One turning vector, and how many steps it has turned:
The counts run from 0 to 630.
[  8 -18 -16  11 -25  19 -13   7  -1 -18   5 -11   1  43  21  13 -20  23
  14 -29   7   1  31 -19  -7  -9 -43  13 -21  -5   0   8  18   9  40   1
  -2  51 -24 -13  32] : 187
[ 32  -7 -22  -1   3  14  63   0  56  10   1   4  11  -4   3 -19   3  14
 -13  -1   2   1  27  21  -6 -28 -15  14   1  -9 -22  -4 -17 -29 -15 -16
  -8 -12 -12  12 -29] : 468
[-14 -25  51 -40  24   7  24  -9   3  22  -7  15 -28  13 -14  -4  -7 -25
 -21   6  18  21  22  31  -8  22 -26  -1   8  -2   0  -3  21  18 -15 -22
   7  -7 -21  15  -6] : 406
[ 19 -16  -8   8   0  11  31 -13  31  -7 -37 -27 -20   6  11  -4 -30  -3
  -8   9  11   9  21 -15  14 -15 -30  44 -34   9  18   2  20   9   1 -27
 -34  -1  11  44 -28] : 527
[-18 -22  45  16  14 -13  17  33   6 -40 -15  11 -27  -4  -3  16 -13   0
  11 -29 -10  -8  11 -11 -22  15 -32   4 -31 -34 -14  18   1  -1  15 -18
  25   4  -2 -18  17] : 82
[ 15   7   6 -21   0   2  26  -5   6 -15 -15   7 -30  11  11  -3  -7 -29
 -24  47  44   4  25  11 -17  15 -20   1  -6  38  -2  20  -5  24   8  -6
  -5  35 -32  42  25] : 355
[-16 -29  -9  17  21   0  18 -17  28  -3 -16   5  -2 -21 -44  26 -35   2
 -21  14  18 -33  18  11  -6  20 -33  15 -13  21  -5  14  -5 -36   5   0
 -23 -20 -34 -21 -22] : 79
[-32  -4  38 -20   6   5 -10 -18 -11  24  15   0   9  27   7  -5 -38  -5
   8 -35 -14  21  27 -15 -12 -23 -24  -2   9  -1   0 -21  25  10  23 -24
  10  36   9 -33  -8] : 50
[ -1 -13   4   5 -19   5 -22  17  29   4   6   6 -12  23 -17  -4   2  22
  13 -30  14   3  43   5 -40   6 -48 -18 -14 -20 -17   3   5   4  21   5
  12  43  -1 -48  28] : 368
[ 18  -6  -9  11 -14 -11   5   4  20  -1  -7 -24 -30  23 -14  19 -30  -8
 -20  -2  10  19  33  -6 -20  -7 -84  16  -1  21   4 -12   1   2 -10   4
 -19  21  14  -8   0] : 276
[ 23  -7 -26   5   3  27  14 -22  21  -5 -26   0   9  -1   7 -11 -22 -11
  -3  38  40 -10  22   2  12 -10   4  10 -15  53  25   0   4  -5  10 -18
 -27  21 -34  31  -8] : 441
[-15   5  -5   9  22  -4  15 -29   5 -28 -21   7  12 -34 -17  13 -60 -14
  -5   8   7 -33   8 -11   1   0  -1  27 -14  30  13   8   0 -17  30 -24
 -17   8 -13  -4 -35] : 338
[ 25 -15  26 -24 -21  14  19 -18  37  21  -5  -1   4  29  10 -10 -11  -3
  -5 -17  -3  35  23   2 -11 -34 -52  22  -9  -5   7 -25  32  12  -9 -16
 -34   2  32  19 -31] : 379
[  9   3 -20   6 -27  18   8  -1   5 -20  -4  -3  15  32  26  -6 -19   9
  18 -12  13 -19  29 -29   3 -26   5   9 -38   2   9  26   1   0  40 -16
   5  57 -30  11  20] : 531
[-14  -3  15  18   7  10   5  17 -28   8 -19 -24 -11  22 -25  23 -59 -18
  -4   5   7  -5  22 -34   8 -21 -14  -6  -7  34  28 -23  17  -4   9 -20
 -10  -5   4 -10 -31] : 249
[  8  -6   6  -6   9   1  32 -10  82   8 -23   4  -8 -17 -28 -23   4   2
  -8   1  19  -4  23  13 -21  -6 -12   4 -21 -16 -21  15  -2  -1  -3 -11
   4   2   8   6 -31] : 28
[-33  11  20 -31  13  -4   6 -31  16  20  11  15   8  -5 -51   3 -18 -16
 -20   3  28 -23  22  17 -20  -4  -6 -18  14  27 -28   6   7 -17   2   4
  -4  17 -37 -20 -10] : 311
[ -5   8  -6  21  12   1  14  16  31 -13 -28 -16 -17  25  28  -9 -42  -3
  16 -25  -5  10  17 -36 -20 -24 -35  18 -10 -19  -2  -2 -26   6  28 -26
  19  36  18 -11  -6] : 625
[ -5 -16  25  -3  39  28  56  -8  20  15 -36   4  -7   0 -14 -17 -23  -5
  -8  13  12  -6   4   5  20  -1  35  15  -6  -1  -1   0   5  -5   4 -33
  15 -21 -29  24 -38] : 494
[-14  13 -21 -11  29  14  33 -21   9  16  10  14   7  17   1 -12 -31 -24
 -16  11  28   1  12  20 -14  -7   4  -4  43  23 -18 -10 -35 -14   7 -10
  20  37 -49 -10  -1] : 304
[ -1 -12  -1  17 -13  17 -31   6   0  -2  -1   4  12  23  20  -4 -28  -2
  25 -16  10   8  35  -4 -23 -23 -31  -9  -5  17   9 -23 -11   4  32 -18
   7  51   3 -38  19] : 627
[-28 -19  10  15  42  22   4 -10  20  -4 -31   3  -4  -8 -18  -9 -42  -1
   6  21  28 -32   7  -6   0  24  20   3 -20   8  -5  18 -15 -10  35 -12
  21  27 -44 -12  -6] : 253
[ 32 -15   8  33  -3  14  29  21  12 -31 -30  11   7  -3  15   4 -16   2
  26   4  11 -21  27 -28   6 -35  20  -6 -49   6  25 -11  -1  -5  24 -40
   4 -12   2  15 -18] : 436
[ 12 -38  -1   9 -21  34  42  12  -3   7  13   3  25  33 -11  18   1  29
   5 -31  -5 -17  30  -5  27 -20   1   1 -23 -12   6   5  25 -27  -2  -9
  -9 -23 -48  -5 -12] : 325
[  4 -14  23  -9  10  12 -14 -27  29  26 -25   6  -9   0  14 -24 -35 -37
  -5  10  23  25  18  25 -33  -7 -37   5   9  22   7 -29  -4  27   6 -32
  -8  38  21  -2  -8] : 199
[-14  23   9 -28  19 -14  54  -1  13  -9   6   7 -26  20  -8   4 -16 -19
 -23   5   1  18  20   4 -30  -5 -29   0  36  -3 -39   6 -24  -8 -14 -14
  26  11 -24  -5   3] : 218
[ 10 -31  27  24  -6   3  -5   9   3 -15 -22  -2  -1  -7 -17  25 -42  -9
   1 -21   0  -6  36 -11   2 -20 -32   0 -35  19  36 -21  21  -4   4 -21
 -32 -25  26 -10 -26] : 430
[ -5   4  -4 -26  26   8  26 -27   4  41   4 -12 -16  39   6 -12 -29 -21
  -9  22  12  24  10  13 -12  -4 -22   6  39  28  -6 -14 -10   5  -4  -9
  19  38 -37   0   1] : 303
[  6   5  22  -1   0  19  21  20  45  12 -24   6   9   6   0 -36  -3   0
  20 -11  15   1  31 -20  -2 -34  33 -11 -30 -13  -1   2   3  14  15 -41
  33  15  17  11 -23] : 203
[ 19 -19  20 -21 -37  -4   6   2  -8 -20   7  14  -6  19  -3  24   8  -2
 -12  -9   8  14  36   3 -19  -1 -50   2 -34   6   8  14  37  18  12  -7
 -33  22 -11  21  27] : 180
[ 12 -32  40   0   6  -3  13   1   1 -20  -9  29 -34 -11 -18  23  -4 -29
 -30  15  23   5  30  32 -29  21 -55  -5  -9  14   3  -3  10  14  -1 -16
 -22 -12  -6   6   2] : 173
[-33 -29  35  -6  39  27  -1   6  10  24  -3  30   8   9  -7 -14 -15  -2
  19 -16  17  -3  16  17 -15   2  25 -24   3 -18 -14   0  -6   2  20 -28
  49  18 -50 -27   2] : 401
[ 22  21   7 -20  -5  11  47 -23  24  16 -10   3   5   5   4 -20 -13 -32
  -5  14  16  18  30  -4  -7 -48  -5   8   0  31   4 -13   4   5  -3 -39
 -18  -8  21  36 -40] : 294
[ -4  -6  21 -37  -6 -13  44 -17 -29 -17   9   1 -26  20   4  37 -33 -11
 -22 -11 -14  10  14   4  -3  -1 -47  43  -3  10  -1  10  26  -2 -12 -10
 -29   1 -22  24  -5] : 328
